Each row has a name. After each piece below comes the name of the row it's from, unless a question asks for something else. Each question is about the rows just above it.

[ 5 -1 -7  6 37 -3 -7 -1 -6  1] = Q206
[  3  42  51   2 -13  43  -8 -20  -7  17] = Q55
[-7 -6  6  5 -3 -1 -6 -1 37  1] = Q191
Q55 without one entry, shuffled: [-20  -8  -7  17  42  51   3 -13   2]. Gone: : [43]
The row with [  3  42  51   2 -13  43  -8 -20  -7  17] is : Q55
[-7 -6  6  5 -3 -1 -6 -1 37  1] is in which row? : Q191
Which row holds [ 5 -1 -7  6 37 -3 -7 -1 -6  1]? : Q206
Which entry of Q206 is missing from [-7 -6 -3 -7 37  6  1 -1 -1]? : [5]
Which row holds these entries in another order? [-7 -7 -6 -3 -1 -1  1  5  6 37] : Q206

[ 11 -19 -28  31  24  21   8   1 -21  -7] : Q876
[ -5  24  13 -30 -18 -14  -7   3   7  13] : Q198
[ 27  -2  18 -38 -53  -5  26 -23  29  10] : Q948
[ -8  16  13 -26 -19 -12  -3  -1   9   8] : Q537
[ 39  25  -3  12  43 -10 -40  29 -21   0] : Q468
[-26 -13   9 -11 -30   2  23 -18  18   0] : Q794
Q948 without one entry, shuffled: [-23  26  18  -5  -2 -53  10  29 -38]. Gone: : [27]
Which entry of Q948 is missing from [ 29 -53 -38  10  27  -2 -23  18  -5]? : [26]
Which row holds these entries in another order? [  0 -21  29 -40 -10  43  12  -3  25  39] : Q468

[  6 -10   1  -8   4  10   5  14  18   2 -13] : Q617
[ 17  -3   2  -8  23  28 -10  38  44  -7 -45] : Q397
[ 10 -13   1  -9   5  13   7  20  23   2 -17] : Q139
[-20  47   3  -4 -27   6   2   8   5 -25 -39] : Q718
[ 1 -2  0 -2  2  3  2  3  5  0 -2] : Q593
[  6  -9   1  -7   4   9   5  13  18   2 -13] : Q680
[  5   1 -13   5  -9   9  -7  18   6  13   2] : Q413
[  8 -12   1  -9   5  11   7  17  21   2 -15] : Q371
[-27  20 -20  21 -46  26  -5  10   5  -9 -58] : Q61
[-15  26  -3  -6 -19   1   3   8  -2 -17 -19] : Q283
Which entry of Q139 is missing from [  2 -13   7   1  10 -17  -9  13  20  23]? : [5]
Which row holds these entries in another order? [-13   2  18  13   5   9   4  -7   1  -9   6] : Q680
Which row holds [ 17  -3   2  -8  23  28 -10  38  44  -7 -45]? : Q397

[  3  11  19  -6  -8   1   7  10 -18  -7]  Q343
[-36 -38  13 -47 -32 -11  13   4 -26   6]  Q919
[-12   2   8 -13 -11 -14 -11   9  -7 -13]  Q74
[ -7  11  -8   1  -6   6  10   3 -18  19]  Q801
[  6   8  -6   4   1 -12   2  -1 -12   4]  Q788
[  1   8   4   2  -1  -6 -13   6   4 -12]  Q114
Which row holds these entries in another order? [ 19 -18   3  10   6  -6   1  -8  11  -7] : Q801
Shuffled Q114 with one entry gone: [  4   4 -12  -1   1   6   2 -13  -6], missing : [8]
[  8   4   2  -1  -6 -13   6   4 -12   1] is which row reordered? : Q114
find: [ -7  11  -8   1  -6   6  10   3 -18  19] : Q801
[  4 -26   6 -36 -38  13 -47 -32 -11  13] is which row reordered? : Q919
Which row holds these entries in another order? [  2 -12   9 -13 -11 -11 -14   8 -13  -7] : Q74
find: [  6   8  -6   4   1 -12   2  -1 -12   4] : Q788

[ 15  11  13  17 -22 -16  19 -16] -> Q68
[-27 -35 -18 -45  35  39 -60  32] -> Q672
[-25 -47   3  60  -8  -1  35 -23] -> Q421
[ 25  53 -47 -16   7   7  37   8] -> Q196
[-16  15  11  19  17  14 -16 -22] -> Q22
[-29 -25 -13 -39  23  27 -47  20] -> Q462
Which entry of Q462 is missing from [ 27  20 -39  23 -47 -13 -25]? : [-29]
[-22 -16 -16  11  13  15  17  19] is which row reordered? : Q68

[-5 -7 13 -2 -5]  Q157
[-13  -1   8   2   5]  Q237
[-9 -4 12  2 15]  Q235
[-15   4  -1 -13 -11]  Q734
[-15   4  -1   1 -11]  Q686
[13 -7 -5 -5 -3]  Q460
[ -6   4 -15  -5 -16]  Q310
[ -9  -3  -5 -12   2]  Q814
Q310 without one entry, shuffled: [ -5  -6 -15   4]. Gone: : [-16]
Put [-7 13 -2 -5 -5] back in order: which row is it? : Q157

[  3 -11 -25 -12  15  -5  11  22 -12   0  12] = Q488
[ -8  -9  23  33 -27 -32 -23   7 -10   0 -16] = Q887
[  2  23  -2  -2   3  36   5 -41  24   0 -15] = Q772
[-27  -9  -8  33 -11 -10  -1   7 -23 -16  23] = Q556
[  3 -17 -38 -18  21  -7  18  27 -17   1  16] = Q420
[ -8  -1   0 -41   5  -3  14  25  -3 -15  37] = Q482
[-11 -11  30  41 -35 -38 -29   9 -13   0 -20] = Q601
[-11 -11  30  41 -35 -38 -29   9 -13   0   0] = Q696
[  5 -17 -39 -18  24  -7  18  30 -17   1  18] = Q295
[  1  29   1  -4   1  41   6 -43  27  -2 -14] = Q384
[-18  -4  20  12 -15 -19 -14  16 -12  -6  -9] = Q58
[0 0 0 0 0 0 0 0 0 0 0] = Q365
Put [-32 -27 -23 -16 -10  -9  -8   0   7  23  33] back in order: which row is it? : Q887
find: [-27  -9  -8  33 -11 -10  -1   7 -23 -16  23] : Q556
Which entry of Q556 is missing from [ -8  -9 -16 -11  -1 -27   7  33  23 -23]? : [-10]

[ -2  11 -32   7  20  10 -22  -9  22 -15  -6  -4  -2 -17   5  -7   9 -32
   1  17 -47  14  -6  -4  19  12  20] = Q132
[-13  -2  21  -7   4 -14  -5  16 -31  -7   0 -13  -3   1  -4   9  -7   8
  -7  -6  16  11  -9  14  14  13  14] = Q962
[-14  20   0   5   7   2 -26 -10   8  -3   6  12  18   0   1   3 -10 -13
   3   5  -1 -14   2   6 -11   0   1] = Q252
[ 14  -3   6  -4 -12  -1   1  -6 -28  33 -20  -4 -14  24  -2 -16  16   4
   0 -12   2  -3   1  18  -5 -10   4] = Q70
[  8   5  -2   9 -10  -6  28  11  17   0   7  -2  -2 -10   7  -3 -10  13
   5 -12   4  -3   5 -27  15  -1 -22] = Q929
find: [-14  20   0   5   7   2 -26 -10   8  -3   6  12  18   0   1   3 -10 -13
   3   5  -1 -14   2   6 -11   0   1] : Q252
Where do [ 14  -3   6  -4 -12  -1   1  -6 -28  33 -20  -4 -14  24  -2 -16  16   4
   0 -12   2  -3   1  18  -5 -10   4] appear? : Q70
find: [-13  -2  21  -7   4 -14  -5  16 -31  -7   0 -13  -3   1  -4   9  -7   8
  -7  -6  16  11  -9  14  14  13  14] : Q962

[-18  -6   2   1  -5   0   6  -4  14   6] = Q844
[ 56  35   9   1  -1   0  -9   2 -25 -28] = Q149
[-21 -18  -8   1   5   0  -1  -4   6  15] = Q407
[ -9 -25 -15   1  13   0  -9  -4  -9  19] = Q201
[ 18 -18 -16   1  19   0 -13  -4 -22  15] = Q376
[ -7 -25 -19   1  17   0  -9  -4  -9  19] = Q105
[-24   6   0 -24 -17 -11  25  -4   1  18] = Q7
[  6 -24 -24   1  25   0 -11  -4 -18  18] = Q514
[ 45  21   1   1   5   0  -9  -1 -23 -17] = Q90
[ 38  32  13   1  -6   0  -9   1 -12 -25] = Q973
[-16 -18  -8   1   5   0  -1  -4   5  15] = Q613
The row with [-21 -18  -8   1   5   0  -1  -4   6  15] is : Q407
[-25 -19  -9  -9  -7  -4   0   1  17  19] is which row reordered? : Q105
find: [  6 -24 -24   1  25   0 -11  -4 -18  18] : Q514
[ 18   6 -24 -24   1  25   0 -11  -4 -18] is which row reordered? : Q514

[  0 -52 -36 -28 -45 -15  42 -13   1  18] -> Q739
[-36 -28   1  42 -52  18 -13 -53 -45  40] -> Q416
[ 41 -52 -36 -28 -45 -53  42 -13   1  18] -> Q162
Which row holds these entries in another order? [ 42 -28 -52 -45 -13  41  18   1 -53 -36] : Q162
Shuffled Q739 with one entry gone: [-52   1 -36 -45 -15  18 -28  42   0], missing : [-13]
Put [ 18   1 -13  42 -15 -45 -28 -36 -52   0] back in order: which row is it? : Q739
Which entry of Q739 is missing from [-52 -13 -28 -36  18   0  42 -15 -45]? : [1]
Shuffled Q162 with one entry gone: [-36  41 -28 -53 -13   1  42 -45  18], missing : [-52]
[-36   1 -13 -52 -28 -45  41 -53  42  18] is which row reordered? : Q162
Shuffled Q162 with one entry gone: [-45 -28  42   1 -13  18 -53  41 -36], missing : [-52]

[-20  -1  -1  -4  17 -22   6  11   9   5   7   1   3 -13  -6 -37   0 -12
   3   2 -15  30  -4   2 -20  19 -10   5  12   6  10  -3 -36  -8 -13  20
   9 -19 -12   4   8   9  25  11   4 -27]  Q347
[-36   6   9   4  11   5  -4   8   5  20  25 -13 -19   6 -15   2   1  -1
 -13   3 -12 -22 -37   0   9   9   7 -20  12  17  -3 -20 -10   2 -12   4
 -27  11  19  30  10  -8  -4  -6   4  -1]  Q698
[ -8  11  25  -1 -13   4   6   5   3  30   6  10 -20  -4   5 -13   9 -37
   2 -36 -15   8  -1  17   4 -12   1  -3   9 -19   5 -12   7 -27   0 -22
  19 -10  20   2   9  -4  11  -6 -20  12]  Q753
Which row holds these entries in another order? [  1  -1 -13   3 -12 -22 -37   0   9   9   7 -20  12  17  -3 -20 -10   2
 -12   4 -27  11  19  30  10  -8  -4  -6   4  -1 -36   6   9   4  11   5
  -4   8   5  20  25 -13 -19   6 -15   2] : Q698
Which row holds [-20  -1  -1  -4  17 -22   6  11   9   5   7   1   3 -13  -6 -37   0 -12
   3   2 -15  30  -4   2 -20  19 -10   5  12   6  10  -3 -36  -8 -13  20
   9 -19 -12   4   8   9  25  11   4 -27]? : Q347
Q753 without one entry, shuffled: [  5 -20   0   9 -13  12 -19 -12 -22   8 -37  20   2  17   2   3  10  -8
  -4   4   5  -3   4 -10  11   1 -20   5  -4 -15  -1   9 -13   6  25   9
  11  -6 -12  19 -36  -1   6  30 -27]. Gone: : [7]
[ -1 -36   6   9   4  11   5  -4   8   5  20  25 -13 -19   6 -15   2   1
  -1 -13   3 -12 -22 -37   0   9   9   7 -20  12  17  -3 -20 -10   2 -12
   4 -27  11  19  30  10  -8  -4  -6   4] is which row reordered? : Q698
Which row holds these entries in another order? [-13   5  -6   7 -10  30   8 -19   4  -4 -15  17 -37   4   6  10 -12 -12
  -8   6 -27   2  11   2  11 -22  25  19  12  -1   1   5   5   9  -4 -20
  -1  -3 -20   3   0   9 -36  20 -13   9] : Q753

